In the data rows, 128 means zero.
Some points, one per row:
[121 110 134 122 121 109 135 116 129 125 125 126]
[158 126 121 137 121 118 121 142 145 127 121 146]
[127 153 120 121 136 139 131 150 144 121 133 121]
[ 91  67 105 101  93  83  90  86 105  80 118  60]
[141 150 165 164 183 158 150 141 159 173 131 194]
[149 139 158 157 172 158 143 145 162 150 142 146]
[ 97  52  58  82  63  69 128  74  95  70 141  51]
[104 112 102 107  92 108 118 134 108 102 123 118]
[124 116 105 123 104 117 120 126 122 104 122 108]
[163 174 175 181 162 168 147 188 180 189 140 207]
[ 76  81  55  88  69  75  96  84  81  72 104  55]
[100  66  43  38  38  56 121  76  96  49 116  39]
[150 173 238 201 224 179 117 148 136 255 137 240]
[111 103 138 100 109 117 127  80 107 159 118 166]
[109 126 133 156 143 147 130 134 124 117 112 124]
[120 117 128 110 124 117 117 103 115 126 117 113]
[117 102 136 134 149 113 138  94 101 117 111 100]
[127 126 130 126 136 114 127 144 148 135 134 146]
[145 130 200 161 173 146 159 144 135 227 140 202]
[122 128 113 124 121 114 122 120 109 120 135 106]
[121 112 124 122 119 117 132 114 113 129 137 122]
[ 78  22  62  25  47   9  95  40  54  48 114  76]
[142 135 157 132 145 137 124 132 149 162 143 152]
[128 112 122 110 111 131 140 104 114 131 117 107]
[140 170  87 127 117 143 127 176 165  75 121  60]
[108 108 141 120 130 114 105  98 112 139 110 127]
[139 145 130 125 112 136 123 136 123 127 141 120]
[136 129 123 123 124 133 151 115 123 111 132 123]
[155 150 122 148 143 155 154 132 159 144 138 152]
[135 106  94 109 117 120 151 119 127  89 143 100]
[ 86  80  37  72  66  68  98  86 106  62 112  80]
[181 189 166 195 167 177 162 208 193 178 139 151]
[134 108 106  68  89  92 119 118 135 119 141 109]
[138 150 157 157 158 136 153 133 152 135 143 124]
[145 135 200 157 168 147 118 116 136 180 149 157]
[ 79  97 167 127 138 117  98 122  99 190 114 158]
[120 135 112 100  94 115 121 130 127  90 120  84]
[181 201 255 239 251 217 168 214 200 255 159 229]
[141 151 199 193 195 170 138 171 148 209 117 198]
[ 93  93  95 124 112 114 101 116  85  99 116 118]
[143 126  68  86  66  95 166 134 152 109 133 111]
[118  69 105  64  79  53 128  96  99 117 110 129]
[117 107 142 130 137 120 124  93 111 138 127 131]
[ 86 104 100 109 102 110  99  86 104  89 107  84]
[116 119 129 153 145 150 129 114 107 108 117 133]
[113 118 100  96  92 105 117 106 119  96 123  90]
[ 65  79  86  90  69 106  87 115  92  80 120  59]
[112 122 163 152 154 138 135 116 110 155 108 137]
[145 125 112 119 114 114 123 143 125 110 142 122]
[137 138 144 131 128 125 130 138 133 141 136 132]
[121  89 135 109 118 103 136 103 112 148 140 129]
[131 128 109 124 127 114 138 143 130  93 138 109]
[131 177 150 152 129 159 125 166 155 146 114 137]
[144 158 146 149 137 137 145 164 153 141 135 118]
[119  90  54  68  61  93 130 100 118  67 136  76]
[114 101  97 102  96  96 138  93  98  85 140  82]
[149 149 116 149 140 158 125 142 149 140 145 123]
[113  70  59  55  57  54 129  81  99  36 107  52]
[119 157 125 131 103 133 129 144 131 102 109  96]
[153 121 124 123 107 144 129 114 128 150 115 126]
[113 127 124 109 113 111 139 118  92 109 117 100]
[ 77  67  99 105 115  89  85  40  50 120 103 108]
[110 119 151 114 127 138 127 134 138 150 112 156]
[119 113 114 111 115 120 138 100 117 106 123 112]
[114 123 117 132 124 116 126 140 127 129 129 114]
[104 121 148  97 122 116 132 115 133 104 118  91]
[ 85  92  63  61  55  90 100  75  65  79 106  91]
[143 117 133 131 119 129 127 131 142 116 117 126]
[129 127 118 117  98 114 128 140 122  99 139 106]
[137 118 135 126 133 119 125 133 119 134 134 133]
[109 132 126 108 119 107 127 140 124 114 137 131]
[136 120 138 118 129 118 129 134 123 115 120 118]
[154  99 135 123 152 124 137 118 140 144 142 162]
[126 116 134 139 146 130 136 128 124 138 140 139]
[145 170 146 126 134 144 130 171 148 167 148 164]
[141 110 109 126 120 110 130 121 130 108 120 101]
[115 171 129 159 150 138 136 153 134 110 149 124]
[132 130  94 123 117 116 158 149 134 106 140 106]
[132 128 124 139 118 131 133 129 132 116 131 126]
[ 99  78  55  47  82  66 101  98 107  69 123  86]
[ 95  82  86  55  58  70 100  74  78  99 113  76]
[151 130 140 134 135 133 139 127 139 133 139 142]
[146 192 225 205 221 187 159 182 166 255 148 234]
[121  99 101 119 101 117 126 116 116 100 123 111]
[122 110 135 129 143 120 133 110 118 121 111 124]
[175 201 226 195 213 176 171 179 195 255 153 255]
[ 86  99  97 120 115 111 107  98  76 110 115 100]
[143 127 115 135 127 139 151 123 137 122 146 116]
[111 122 125 164 139 141 126 101  85 111 140 121]
[156 140 139 148 141 154 141 142 155 143 138 134]
[114 129 134 116 123 123 126 115 114 132 135 128]
[152  93  96 128 118 109 118 107 124 112 105 125]
[149 147 127 147 140 161 132 154 154 118 129 143]
[107 108 102  97  96 108 109 111 113  95 119  95]
[151 168 134 134 143 146 165 152 136 137 151 135]
[159 161 183 172 168 159 147 172 165 179 141 177]
[110 103  68  98  73  96 129 103 127  77 141  73]
[143 194 197 209 213 176 164 169 171 205 148 231]
[124 108 114 110 113 106 132 124 133 124 131 110]
[151 157 149 153 152 136 133 143 163 175 148 183]
[126 117  94 106 107  94 135 105 123  90 127  79]
[131 161 184 187 219 178 152 139 134 183 136 197]
[127 113  88  92  98 109 128 111 116  92 128  75]
[118 118 113 109 104 134 102 118 103 124 112 120]
[158 157 142 141 151 156 147 154 169 130 135 140]
[118 124 124 130 110 150 124 106  96  97 115  91]
[113 136 122 126 117 127 116 129 121 115 127 106]
[121  81 106 107 118  89 140  99 108  95 133 106]
[134 151 132 126 140 127 123 130 132 137 114 139]
[123 128 162 140 153 127 131 135 130 169 137 158]
[127 127 118 105 113 115 132 134 125 115 108 107]
[115 169 181 170 194 185 132 163 129 193 115 191]
[124  95  93 106  95  99 114 107 117  90 122  84]
[113 100 130  99 109  87 103 110 103 129 115 153]
[136 140 123 135 132 150 123 144 144 117 120 121]
[146 143 152 148 162 148 141 141 141 159 124 177]
[120 115 112 122 124 118 125 110 123  88 114  91]
[147 157 146 149 153 164 121 138 158 147 108 143]
[122 101  90 100  68  94 130 121 116 100 128  91]
[139 110 132 124 138 113 124 120 116 154 139 142]
[110 162 180 160 151 175 125 137 132 192 140 166]
Then 16 other points, each followed by its number:
[133 117 139 123 134 112 122 115 125 154 121 148] 0
[154 131 133 166 151 152 124 160 132 145 148 133] 1
[110 130 140 140 151 124 129 120 138 144 120 148] 2
[168 212 215 210 203 198 151 203 181 228 138 205] 3
[121  86  85  67  98  91 107  99 111  85 112  77] 4
[173 165 163 157 164 138 154 165 161 167 138 156] 5
[ 72 103 101 100 110  79  96  71 103 117 105 124] 6
[122 136 108 111 111 121 130 119 129 122 146 127] 7
[131 115 126 128 123 117 142 123 131 122 149 131] 8
[156 162 140 152 153 156 144 158 162 153 142 159] 9
[141 137 145 149 160 142 122 144 130 139 124 150] 10
[117  91 141 116 131 106 129 113 110 162 144 145] 11
[116 130 113 127 128 113 105 131 105 121 124 148] 12
[131 142 148 158 141 155 135 137 134 152 112 139] 13
[116 108 101  99  77 119 101  77  94 122 108 127] 14
[135 156 167 160 171 150 125 150 140 152 127 140] 15
Which two of these numbered points are nearest to each point below, looking only along the 5 directions in which the first points spread most? Their numbers follow each, nearest first.
[136 116 132 129 126 117 145 126 141 133 123 133] > 8 7
[130 127 120 114  99 121 126 116 132 128 113 112] > 7 8
[118 112 136 116 121 119 121 134 130 136 136 144] > 0 8
[111 112 109  97  94 115 127  92 109 121 115 123] > 14 7
[146 165 150 159 158 167 134 164 155 146 136 158] > 9 15
[173 229 255 251 254 237 163 213 207 248 146 255] > 3 5
[153 155 124 149 144 162 145 139 149 133 136 122] > 1 10
[117 135 105 119  99 116 116 129 139  90 120  98] > 7 8
[168 213 216 205 209 233 156 206 187 236 129 213] > 3 5
[106 174 127 167 146 178 103 146 137 142 118 126] > 13 15
[147 140 144 135 143 140 129 135 135 151 118 157] > 10 2
[135 161 176 183 174 161 128 159 142 170 123 158] > 15 13
[177 227 255 255 249 248 158 209 197 241 137 234] > 3 5
[ 84 125 109 131 108 150 104 107 103 116 111 135] > 12 14
[118 106 130 104 118  89 110 113 101 145 119 151] > 11 0
[133 112 110 115 109 122 118 132 133 111 128 117] > 7 8
[143 138 147 145 152 147 131 127 136 148 142 156] > 10 13
[112  88 157 124 144 112  92 100 111 175 103 158] > 11 0
[127  94 131 127 116 114 144 125 136 139 138 122] > 8 7
[144 132 153 128 138 108 128 150 159 172 141 166] > 0 2
[136 132 140 162 138 137 147 136 141 158 143 147] > 10 1
[122 130 135 132 148 127 116 133 126 137 120 148] > 2 0
[146 154 148 145 146 166 145 148 133 130 139 118] > 1 13
[123 128  99 104  98 110 132 138 121 107 115 115] > 7 12
[142 153 179 173 198 173 129 132 119 166 121 185] > 15 10
[ 83 134  98 133 125 156 103 107 109 116 120 134] > 12 7
[121 139 138 134 141 143 117 126 116 153 135 139] > 2 13
[ 80  91 128  93 106 102  97  72  58 113 112 123] > 6 14
[111 126 121 133 142 143  90 116 107 104 110 122] > 12 2
[134 129 105 113 107 137 133 146 155 113 113 113] > 7 8
[129 120 139 117 129 126 129 106 111 145 111 131] > 0 2
[138 138 140 122 136 124 150 121 132 133 142 123] > 8 2
[135 137 103 111 101 122 134 145 134 105 123  90] > 7 8
[151 155 128 155 143 146 128 180 165 104 107  80] > 1 13
[125 124 130 122 107 138 130 111 122 144 139 155] > 0 12
[ 99 154 131 170 160 147  95 141 130 147 111 124] > 13 10
[123 114 139 128 137 119 118 108 116 128 131 153] > 0 2
[144 114 159 167 147 134 130 138 163 176 110 189] > 10 9
[ 87 107 150 133 144 119  90 102  84 156 114 141] > 11 0
[ 99 162 112 122 131 147  88 144 123 138  96 151] > 12 2
[130 158 177 152 155 162 119 136 152 152 119 150] > 15 13
[149 161 189 191 180 177 123 148 142 176 111 152] > 15 5
[113 101 104 138 119 116 128 122 103 124  94 146] > 12 7
[147 124 121 120 133 115 142 131 138 112 135 124] > 8 7
[168 158 194 159 190 138 165 144 155 211 146 188] > 5 9
[143 190 250 222 229 202 139 174 165 228 119 239] > 3 5
[140 207 114 156 143 177 118 180 164 137 144 163] > 9 1
[118 124 130 130 116 128 101 118 121 136 116 142] > 12 0
[117 116 108  95  86 117 129  85 101 116 110 125] > 14 6
[164 165 166 169 180 147 164 148 158 186 142 188] > 5 9
[ 87  73  91  98  75  90  93  50  72 111 109  83] > 6 4
[126 127 131 136 144 126 117 135 127 140 130 147] > 2 0
[167 206 233 211 212 194 158 196 180 229 144 222] > 3 5
[153 201 235 200 223 218 162 189 177 216 138 193] > 3 5
[120 125 132 130 142 143 126 115 136 142 109 150] > 2 0
[171 198 222 223 212 211 166 178 194 253 140 233] > 3 5
[112  78  63  75  77  63 133  92 104  48 135  30] > 4 14
[ 86  63 130 100 110  84 109  73  69 115 114 106] > 6 14
[106  81  65  49  80  68 132 113 122  78 111  59] > 4 14
[116 130 112 126 128 123 122 122 117 122 120 137] > 12 7
[112  97  62  90  80  74 124 107 126  43 137  30] > 4 14
[156 159 143 147 163 154 153 154 162 144 139 150] > 9 5
[143 125 142 115 139 119 147 125 129 132 146 134] > 8 0
[180 164 164 140 155 154 161 176 155 186 137 166] > 5 9
[152 164 200 159 180 178 167 146 157 185 138 188] > 5 15
[101 116 120 113 141 135 100 102  96 128 110 126] > 12 14
[ 76  92  90  93 108  80  97  73  59 103 117  97] > 6 14
[142 120 122 122 129 125 160 102 116  98 152 113] > 8 7
[144 122 136 126 119 126 138 135 128 129 136 117] > 8 7
[161 156 120 128 148 143 144 143 148 133 140 129] > 1 9
[ 84  44 100  80  86  55  95  59  74 122 111 128] > 6 14
[182 229 233 232 203 249 167 218 202 255 139 249] > 3 5
[135 173 161 192 176 181 131 159 148 157 120 148] > 15 9
[137 140 149 153 151 141 129 134 139 151 141 167] > 10 13
[120  86  78  93  86  94 121  96 112  76 134  61] > 4 14
[150 110 137 101 119 117 147 118 132 129 145 130] > 8 7
[144 157 182 169 166 162 157 133 154 184 142 195] > 5 15
[110 130 162 128 156 146 133 118  93 163 114 160] > 2 0
[156 149 144 145 131 154 147 146 168 153 146 156] > 9 5
[181 193 181 169 194 176 159 192 185 170 136 172] > 5 9
[107  94 161 128 144 113 119 117 126 149 117 157] > 11 0
[142 126 143 142 136 136 121 128 124 145 137 151] > 2 10
[131 149 134 152 133 159 152 136 132 119 136 128] > 1 13
[138  85 159 129 139 106 127 111 134 137 150 126] > 11 0
[112  91  63  67  48  81 124 102 103  49 115  41] > 4 14
[118 106 158 118 139 117 129 106 106 146 103 142] > 11 0
[128 132 148 155 140 150 122 126 145 148 130 161] > 10 13
[ 86 131  88  87  61 102  87 116  84 107 120 123] > 14 6
[125 146 145 109 123 125 130 138 131 162 117 159] > 0 2
[142 130 130 120 134 142 148 117 124 134 148 137] > 8 2
[116 100 159 135 150 121 134 122 132 166 157 200] > 0 11
[ 74 104 137  97 114  82  86  82 109 113 114 108] > 6 14
[131 111 119 106 122 118 111 122 114 129 119 151] > 12 0
[106 117 121 129 117 120 109 115 104 124 121 125] > 12 7
[163 147 148 161 159 150 144 166 177 135 134 154] > 9 5
[144 152 180 180 165 163 122 133 118 171 135 143] > 15 13
[167 157 184 173 176 177 155 167 158 167 136 176] > 5 9
[155  80 112  98 108  81 129 115 118 141 111 144] > 11 8
[153 160 197 195 209 183 127 150 133 179 122 156] > 15 5
[145 147 142 151 156 153 143 150 149 134 124 159] > 1 10
[148 132 126 130 135 128 136 133 134 135 127 136] > 8 2
[106 117 108  97 102 108 111 109  92 118 119 116] > 14 6
[142 116 115 130 124 132 143 127 144 127 137 135] > 8 7
[117 124 150 123 141 134 122 135 126 131 133 139] > 2 0
[124 126 144 130 131 145 135 123 121 137 121 137] > 2 0
[196 239 217 224 215 255 165 212 188 250 151 240] > 3 5
[111 164 161 149 177 140  91 144 114 136 109 133] > 13 15
[ 76  88 126 118 139 113  94  76  97 108 111  93] > 6 14
[155 154 155 151 147 153 138 158 150 164 128 167] > 9 5
[133 148 124 142 135 155 151 138 146 112 132  96] > 1 8
[135 139 161 145 149 157 123 137 121 146 132 138] > 13 10
[112 107 108 128 118 132 106  99 104 106 116 129] > 12 14
[ 82  85 100 127 112 119  90  86  90  87 110  73] > 6 14
[134 163 146 149 155 150 160 137 156 159 148 166] > 9 5
[141 158 171 186 172 171 137 153 150 161 136 156] > 15 5
[148 159 149 161 164 165 152 143 150 133 141 124] > 1 15
[127 134 114 125 112 122 122 130 138  98 121 117] > 7 8
[104 112 136 122 116 122 106 101 115 127 128 131] > 12 0
[185 232 231 237 217 228 156 230 204 219 146 198] > 3 5
[102 121 148 160 165 136 122 101  86 159 109 166] > 2 0
[ 69  62  91  91 116  76  95  45  64  99 104 125] > 6 14
[110  98  55  58  88  87 148 109 135  38 149  36] > 4 14
[ 92  98 102 106 115  86  95  94  77  92 116  78] > 6 4
[143 125 148 135 136 145 124 118 128 134 131 157] > 2 10
[110  56 139 103 114  79 130  77  95 113 108 103] > 6 14
[173 197 229 193 208 180 159 176 157 251 152 255] > 3 5
[ 94  95 137 122 133 101  93  81  77 108 111  99] > 6 14
[163 174 176 160 167 152 142 157 167 165 140 159] > 5 9
[138 155 150 154 139 167 138 141 120 160 123 154] > 13 10
[130 143 134 141 137 148 150 136 138 121 132 121] > 1 13
[112  96  93  96  96 102 117 108 110 104 121 118] > 14 4
[143 160 159 157 143 153 126 145 166 153 149 163] > 9 5
[107 149 135 144 146 146 130 140 132 133 115 130] > 13 10
[133 156 167 166 190 184 123 149 145 178 116 165] > 15 13
[107 156 153 160 162 147 127 139 130 143 138 153] > 13 10
[119 103 119  92 113  88 115 117 100 131 113 141] > 14 11
[130 143 180 161 171 152 130 134 130 169 142 165] > 15 13
[109  99 119 105 102  77 115 107 126 140 102 123] > 14 6
[145 142 153 153 166 149 117 161 155 160 145 183] > 9 5
[107  91 132 120 116 114 106  71  87 137 111 125] > 6 14
[115 135 133 118 127 110 119 116 125 140 125 141] > 0 12
[ 74  65  74  52  39  74  95  48  55  97 125 127] > 6 4
[108 121 165 117 144 103 123  97 122 179 109 195] > 11 0
[118 100 167 116 146 114  91 111 124 183 106 199] > 11 0
[ 96 106  86  78 101  96 110 121  97  99 117 110] > 14 4
[113 115 105 112 110 119 116 117 135 108 129 115] > 7 12
[118 107 109 113  97 100 123 129 133 112 140 109] > 7 8
Now 16 new points, numbered from 0 again:
[143 132 124 131 117 120 146 140 151 132 139 111] 0
[122 108 130 119 141 121  97 105 112 122 127 134] 1
[118 130 128 123 116 130 136 111 102 109 121 119] 2
[144 125 132 129 108 107 138 104 123 140 115 147] 3
[116 100  36  63  56  90 127 109 141  54 138  46] 4
[175 160 201 194 180 171 164 175 201 173 139 165] 5
[146 162 156 164 143 167 127 153 157 163 108 172] 6
[138 157 169 160 147 162 141 136 126 151 128 160] 7
[ 77  90 126  93 105  77  92  75  50 145 108 154] 8
[146 162 132 155 150 178 123 184 175 141 134 123] 9
[107  89  93 100 102 108 124  98  89 101 113 122] 10
[118 106  63  87  62  93 137  92 106  48 117  35] 11
[101 131 132 131 103 149 124 152 127 154 145 122] 12
[111 122 112 147 136 136 117 138 124 105 106  91] 13
[117 124  73 104  94 110 107 128 118  83 121  94] 14
[143 132 123 132 105 103 159 128 125 115 143  97] 15
The same question for these:
[111 154 120 147 135 181 135 141 114 108 148  85] > 13 2
[115  93  11  54  40  73 101 109 133  21 109  42] > 4 11
[ 70  96  56  93  76 106  89  74  80  33 110  60] > 11 4
[143 162 169 137 153 145 119 193 164 201 146 204] > 6 7
[131 120 117 112 115 120 111 126 110 118 123 107] > 2 1
[135 107 106 108 104  95 147 125 132 121 143  99] > 15 0
[111 137  83 110  93 118 122 145 131  78 105  94] > 14 13
[163 145 138 125 130 135 140 161 163 128 149 121] > 0 15
[122 117 122 139 125 116 120 118 118 113 117 109] > 2 1
[144 123 128 123  95 118 120 113 141 145 136 157] > 3 0
[116 123 178 152 174 140 131 145 130 171 110 149] > 7 6
[106  96  65  69  39  78 126 117 135  70 150  92] > 4 11
[136 119  57  83  65  99 120 139 156  32 144  59] > 4 11
[101  79 121 106 105  94  98  85  98 140 120 150] > 8 10
[188 217 204 170 184 181 162 187 157 186 141 166] > 5 6
[146 175 167 171 145 140 127 150 159 189 111 201] > 6 7
[144 112 116 117 131  99 146 121 127  99 140 106] > 15 0
[144  93 126 133 112 108 157 112 119 146 145 156] > 3 1
[153 179 139 160 151 173 149 181 158 144 133 129] > 9 6
[140 155  99 130 128 140 119 135 134  74 117 102] > 13 2
[137 149 157 160 162 154 131 142 142 156 134 151] > 7 6
[142 127 123 115 141 123 131 119 130 140 126 150] > 3 1
[171 194 185 194 214 165 158 216 193 178 142 162] > 5 6
[109 124 154 131 146 137  94 113  99 141 113 158] > 1 12
[103 167 126 161 142 184 126 143 124 109 142  89] > 13 9
[136 123 113 136 112 113 156 134 132  91 140  86] > 15 0
[142  94  61  71  52  81 135 106 132  79 139  70] > 4 11
[178 163 228 199 214 184 164 181 155 205 154 194] > 5 6
[121 128 116 132 132 128 117 119 124 117 129 112] > 2 13
[131 148 152 151 163 141 146 146 128 150 131 140] > 7 6
[117 128 164 162 173 146 134 116 112 157 109 163] > 7 6
[119 125 116 121 131 131 116 121 120 109 122 114] > 2 13
[145 145 158 152 168 152 149 135 138 168 135 144] > 7 6
[132  98  93  94 101  86 163 113 136 105 145  86] > 15 14
[120 106  86  98 124  71  90  82  97 108 110 105] > 10 14
[ 92 100 132 127 167 116  92 115 105 154 102 141] > 1 2
[111 166 124 127 143 142 128 145 138 141 146 130] > 12 0
[176 236 203 200 185 224 160 206 207 218 150 191] > 5 6
[138 182 150 156 128 172 120 168 160 131 139 137] > 9 6
[141 131 108 132 118 113 151 121 136  93 147  87] > 15 0
[128 114 120 127 142 120  97  92 117 147 122 132] > 1 3
[119 131 153 134 139 149 121 140 132 145 123 127] > 12 7
[169 149 150 162 139 171 154 172 159 175 137 188] > 6 7
[115  67  14  43  35  67 132  83  99  41 117  53] > 4 11
[150 160 130 168 149 177 120 188 165 148 137 133] > 9 6
[132 170 139 157 123 159 132 162 150 132 109 130] > 9 12
[123 126 111 133 134 149 135 124 100  87 146  75] > 13 2
[195 158 120 164 149 146 160 189 200 126 151  84] > 9 0
[ 96 116  89 111 103  96 107 128 121  81 115  69] > 14 10
[124 152 131 135 148 148 126 133 134 123 116 130] > 12 13
[143 152 123 147 135 161 124 174 156 113 136 127] > 9 0
[138 133 149 150 161 148 150 149 119 158 133 149] > 7 6
[158 133 126 127 103 129 148 147 168 128 130 136] > 0 15
[148  99 162 132 150 108 159 111 138 163 144 154] > 3 0
[145  99 133  99 114 106 132 111 141 140 111 131] > 3 1
[175 183 214 216 203 190 167 171 157 196 143 174] > 5 6
[ 94  86  68  83  79  95 105  78  91  52 117  57] > 11 4
[119 133  89  97  89 123 126 138 130  71 122  90] > 14 15
[115 126 134 119 138 106 122 136 126 106 111 108] > 2 13
[147 131 129 122 138 138 145 139 147 123 136 121] > 0 15
[119 129 121 131 115 137 124 114 103 108 140 126] > 2 1
[109 100  64  72  81  84 124 119  92  50 111  33] > 11 4
[107  86 101  82 110 117 117  80  84  97 138 131] > 10 1
[141 118 116 115 113 117 131 116 131 106 146 105] > 15 2
[143 108 127 109 113  99 141 116 124 129 129 139] > 3 1
[100 158 135 156 155 151 123 142 140 112 121  98] > 13 12
[153 132 102 108  99 123 149 137 147  90 132  78] > 15 0
[165 151 129 126 117 138 142 153 153 133 137 120] > 0 15
[180 206 205 207 194 218 161 216 193 176 143 163] > 5 9
[120 146 135 129 141 129 131 141 127 145 117 131] > 12 3
[103 155 117 127 115 137 137 143 113 121 140 101] > 13 12
[141 149 169 164 153 142 157 153 130 146 141 135] > 7 6
[125 103 113 105 121 115 127 116 120 104 113 102] > 2 15
[112  66  94 107 110  81 104  90  96 117 111  92] > 10 1
[167 168 159 149 170 172 156 160 155 170 138 182] > 6 7
[121  81  98  80  95  61 129  88 103 115 126 117] > 10 14
[141 126 176 165 160 151 125 148 131 160 146 130] > 7 6
[138 181 189 181 172 201 123 173 151 191 110 219] > 6 5
[136 106 107 107 109 108 144 120 127 124 133 104] > 15 2
[176 165 148 161 144 168 165 174 186 151 133 130] > 9 6
[170 131 103 123 115 102 152 139 155  70 145  59] > 15 0
[173 159 106 129 113 140 154 142 151 110 144 126] > 0 15
[146  94 101 102  86 112 129 120 136 117 142  97] > 15 14
[142 115 190 156 167 132 127 139 116 171 108 159] > 7 6
[141 128  99 115 122 108 126 140 146  94 109  81] > 15 14
[117  90  43  52  45  75  94 115 100  45 118  56] > 4 11
[138 155 155 158 159 166 150 171 150 169 145 180] > 6 7
[137 130 127 113 113 135 136 137 152 135 138 117] > 0 15
[145 170 129 143 143 144 158 167 157 136 143 123] > 9 0
[142 156 167 169 179 176 123 172 157 182 130 175] > 6 7
[ 78  87  48  85  68  61  95 112  92  59 107  21] > 11 4
[114 137 100 121 107 144 109 113 124  87 120 101] > 13 14
[111 130  83 111  83 120 109 123 102  97 115  90] > 14 10
[143 155 128 123 127 140 158 150 131 112 148 124] > 0 15
[110  93 110  87 101  90 118  94 103 104 123 116] > 10 1
[152 203 169 169 141 180 134 179 167 186 115 166] > 6 9
[128 129 138 122 127 139 109 131 129 143 133 137] > 12 3
[138 120 166 149 161 149 133 110 122 165 149 179] > 7 6
[141 137  90 120 118 145 174 116 136  74 148  68] > 15 13
[112 126 141  91 116 118  96 117 127 108 121  97] > 2 12
[114 132 125 132 135 140  96 126 128 113 119 100] > 13 2
[138 137 160 155 164 144 123 136 152 163 136 162] > 7 6
[116 128 111 112 100 118 131 116 114 120 122 101] > 2 15
[168 197 202 202 180 190 171 214 184 184 142 196] > 5 6
[112 117 127 117 147 106 121 100  90 110 102 127] > 1 2
[132 177 176 185 206 169 120 163 156 187 132 204] > 6 5
[140 104  52  80  66  87 130 103 130  47 112  43] > 4 11
[115  89  86  89 100  96 122  98  89  84 126 114] > 10 14
[149 104 124 121 126 115 159 113 128 136 141 153] > 3 0
[115 144  92  93 100 109 133 114  99  78 147  83] > 14 15
[123 135 153 123 138 114 131 116 112 177 147 174] > 3 7
[142 168 148 157 151 167 135 154 143 162 134 167] > 6 7
[191 204 163 196 192 180 167 219 207 189 148 174] > 5 6
[164 177 198 206 191 189 164 166 182 189 142 182] > 5 6
[166 208 202 190 187 192 156 189 184 200 146 182] > 5 6
[118 100  56  81  57  78 135 111 134  69 114  49] > 4 11
[108  43   0  27   0  30 129  68  97   8 109   0] > 4 11
[124 129 117 126 117 119 126 123 111 121 111 119] > 2 1
[130 129 140 133 126 119 130 126 124 152 127 139] > 3 12
[118 126 109 123 114 117 133 124 119 117 133 116] > 2 15
[136 124 151 129 144 121 129 125 129 157 143 161] > 3 7
[100 126 143 131 138 119 112 117 107 152 116 150] > 1 3
[144 206 198 198 206 217 170 181 173 177 148 161] > 5 6
[122 138 126 125 137 134 126 146 127 138 125 119] > 12 0
[139 120  88  98  87 103 121 123 124  90 134  83] > 14 15
[118 137 161 137 153 113 132 105  85 151 108 128] > 1 2
[ 74  62  32  16  13  40  94  77  60  43 104  67] > 4 11
[131 136  74 105  81 120 128 111 125  92 137 102] > 14 15
[175 201 210 193 182 202 160 177 161 189 135 202] > 5 6
[120 107  96 104  91 106 114 123 134  80 128  94] > 14 10
[ 99  86  88  88  99  79 103  85 105  95 123 109] > 10 14
[137 139 160 139 149 148 133 129 140 156 116 136] > 7 12
[119 132  93 104  99 124 121 121 106  72 115  68] > 14 13
[108 119  65  93  70 104 103 138 130  88 113  57] > 14 11
[128 146 107 134 124 133 144 142 150 115 142 117] > 0 15
[139 147 153 152 157 136 125 144 126 143 138 150] > 7 6
[109 102  70 100  88  82 132 118 103  61 136  47] > 11 4
[138 174 154 182 175 177 124 145 153 162 125 192] > 6 7
[144 136 137 128 136 143 119 142 148 151 116 141] > 12 0
[140 119 126 108 119 122 132 142 124 136 128 142] > 3 0
[ 93 108 130 128 146 119 102  97  93 142 116 128] > 1 2
[143 152 158 154 145 166 132 180 151 143 109 128] > 9 7
[126 126 144 127 141 122 131 118 124 139 141 146] > 3 1
[119 106  87 109 102 110 106 118 118  86 111  72] > 14 10
[171 195 197 199 176 200 140 172 172 203 145 182] > 5 6
[141 136 124 145 142 156 120 133 145 112 121 102] > 13 0
[127 142 135 136 136 135 122 129 131 130 125 132] > 12 2
